Rows are one point carried round by a steady rotation, each followed by how many steps it has turned.
The counts run from 0 to 954.
[-13  15 -27 -16  38 -20  12   4  46 -34   9  30  51 -11  16  11 -50  -7
 -26   4 -34 -16  -5  -5  20 -14  27  -2  30 -15  29   9  16] | 688
[-16 -28  -8 -18  22  27  70 -27  33 -17  -7  21  -3  37 -29   0   0 -11
  27  10 -10 -46 -11   6   0   3  28 -11  34 -22   4  26 -19] | 27
[ 17  25 -53 -17  41  17  49   9  25 -29  -8  29  38  24 -21  29 -23  -2
  12 -15  -8   0  -5 -10  17 -21  14   3  24 -29   4  11 -16] | 785
[-36 -12  28   2  18  42  16 -13  43  20  24  24  25   1  27  29  12 -15
  26  -7 -41 -17   6 -38   4 -31  10  -5  21  19  35   3 -23] | 295
[-11  20 -27  12  76  28  24  -1  19  -5  19  27  28   7  25  25  20 -11
  23  36 -10 -28 -26 -40  25  -4   7  -8   9 -27  36  -8 -11] | 924
[ 36 -16 -47   4  47 -12  -5   6  27 -32  27  19  11  42   7  11 -53 -18
  -1  11 -11 -26 -21  32  -5 -13  41  -9  26 -17 -19  -2  -9] | 868
[  7 -28  -3  14  -1 -14  11   0  -4   0  57  20  48  44   6 -12 -32   4
 -19  10 -27 -30   7  -2  15 -52 -19 -26   5  -2  26  10 -20] | 757
[-48 -13 -10  13  33  16  58   0  64  10 -11  41  27   9  25  11 -31   2
   9   4 -11  10 -18 -15   0  -1   8 -20  38 -28  27 -18   1] | 590
[ 10 -25   9   8  -4 -13 -16 -14  -1   0  48  35  44  33  33   2 -16 -16
  -3  28 -37 -41   6  28  12 -49 -14 -44  12   3  13   9 -20] | 756
[-18 -12  29  43  10  49 -19 -21   3   0  42  24  22  49  14   2 -15 -10
  32  15 -29 -41  -7 -35 -29 -46  27   6  19  10  41   5  -2] | 522
[-23  12  -6  44  34  26  25  10   9 -45  31  38  25  18  -4  12 -23   3
  21  35 -35   3  -5 -55   5  -8  34  -7   1  -3  -2 -12 -13] | 383
[ 24 -12 -10   5   6  45  37  44  17  24  15  -8  34  19  19  18 -55 -13
  -2   0 -34 -24  38  19  -8 -52  13 -36  19  -8 -16  20   3] | 195
[ 21   0 -30  10  25 -34  -1 -18  -4 -36  42  21  40  13  43  -4 -32  -9
  -3  30 -19 -22 -20  -9   7 -25  24 -26  16  -3  15 -16 -40] | 150
[-33  -8  20  47 -10  33  19 -21 -16 -18  -7  29  30  24  28   0 -37  -2
  23  35 -19 -47  -3   0 -14 -24  13 -40  19 -26  21   1  -2] | 366
[ 26  -7  -4  24  12   3 -15   7  27 -32  40  36  55  15  31  -9 -21 -19
  -4  -3   4 -41  -1  12   6 -39  41  -7  -2  20  18   8 -14] | 443
[-18  13   4 -38  -4  27   7   7  -3 -63  16  23  71   5  13  14 -12 -32
   7   8 -36 -32  18  -5   6 -13   6 -32   6   4   9   7 -28] | 467
[-43 -13  -3 -48  40  18   4   0  29  -7  -3  42   8  33  36  19   8  -2
   0  27 -29 -22   3 -22   4  -2  22 -21  36 -26  18  43  26] | 5
[-10   0  -1 -38   6  49  39   3   2 -30 -12   3  35  42  -2  16  21 -45
  28  -7 -17 -36  24 -18 -15 -14  27 -23  21 -10  20  28 -29] | 22
[-18  13 -13  50  35  35  44 -13  14   7  14  34   7  12  -8  18 -26  40
  34  44 -29 -17 -16 -16  21 -32  10 -34  18 -18   5  10 -10] | 70
[ 28 -12 -45   1  30   0  16  -1  14 -27   4  11  -3  51 -23  11 -50  -7
  -2  26 -30 -33 -12  31 -11 -16  23 -20  29 -29 -15  20  11] | 867
[-14 -44  34 -17 -16  50  40   9  49  13   9  43  14  36   1   3 -22   2
  23  -9 -20 -19   3 -20 -17 -40  30   0   4   1  -4  31   6] | 430
[ 20  13 -15  25  26  24  23 -13  14   7  31  37  21  24  59   0   4 -12
   2  47  -9 -34   0 -13   3 -20  22 -41   2  28  -7 -14 -24] | 830
[ -7 -12   8   5   1  24 -11 -36   4 -41  46  45  32  26 -39   2 -38  10
  -2  23 -28 -51 -18  11   5  -6  18 -10  23 -12   7  27   8] | 773
[ 10  -1 -28 -23  32  22  27  12  46  11 -18   3  67 -10  26  29 -15 -45
  -1   1 -31 -18   3  11   1 -27 -26 -32  17 -21  -2 -16  -7] | 803
[ 12 -19 -12 -28  36  11   1  30  -1 -11  61 -18  40  23  29  21  -1 -31
 -12   3 -29 -26  30 -11   5 -17   4 -20  27   8  22   5 -33] | 623
[ 31 -39   3   6   8  33   2  34  10   0  40 -20  44   1  33  14 -36 -14
  18 -11 -26 -52   9   0 -19 -46  37  -6  -6 -15   2  -6  -6] | 193
[ 18 -34 -16 -11  13 -22  44  -3  68   6 -24  45  20  13  -9 -22 -40 -17
 -24  29 -27 -49  -2  18  -5 -18  10 -22  18 -10   3   6  13] | 125
[  4  -1 -13  31  33  43  54  24  58 -19  -2  33  38   7  -2   0 -29 -11
  20  12 -13   1 -26 -30  -1  -9  40  -2 -25 -18 -24 -20   0] | 809
[ -7   5 -22  -4  63  20  45   0  32  -7   7  39  11   9  45  29  20  15
  19  38 -19 -13 -12 -33  28  -6  18 -27   3 -16   5  16  -7] | 923
[ -9 -23 -26  -3  56 -32  19   7  45   1  14  24  -1  26   1   0 -23 -13
 -26  39 -51 -21  10   4  23  -4   9 -35  40  -2  19  20   9] | 844
[-21 -29  24   5   9  23 -28  -1  15  22  62  24  21  41  64  23 -20   4
   6  -3 -28 -21   0  -2  -2 -31  16  -4  36   1  34  15   1] | 525
[ 30   1 -47  -1  65   7  40   1  12  -8   5 -10  18   6   1  11 -28 -15
  -8  47 -31 -48  -8  -6  11  -2 -11 -35  24 -45   2  -8   6] | 710
[  4  -7 -11   2  39  50  53 -12  55   1  22  18  -7   7 -16  25 -21  11
  43  15 -21 -26 -30 -24 -17  -9  51  21  30 -19 -14  12  -1] | 184
[ -3 -27   7  -5   0  55  14  -5   7  -1  37  -2  27  64  17   2 -22 -30
   3   4  10 -33  -2   0 -27  -4   5   1  49 -24  27  -2  -3] | 952
[  3 -16 -21   8  37   8  10 -46   5 -18  19   0   0  10 -24  29 -35   4
   2  51 -54 -49 -20  -2  -1   4  -9 -30  33 -32 -11   3   2] | 167
[ -5 -32  14  36  24  37 -17 -11   7  29  25  48  23  26  44  -2  -9  -5
  25  32 -29 -53 -24   4 -16 -35   4 -36  -2 -27  -3   8  15] | 209
[  9  -5 -15 -31  15  26  39  21  23 -25 -11 -26  34 -14  29  32 -14 -36
  20   1 -29 -27  17 -14 -17 -26  34 -18  16  -7  -7  -7 -37] | 490
[-13 -37   1 -47  30  45  35  -2  55  30  25  14   2  28  45  27   3 -19
  12  15 -30  -9 -14 -20 -27  -6   7 -13  37 -26 -10  -4  -2] | 724
[ 15   3 -20  10  24  60  69 -23  46  -6 -11   6  10   1 -12  22   1 -19
  31  16 -20 -36 -16 -18 -11 -11  14 -19   8   6 -11 -16 -46] | 495
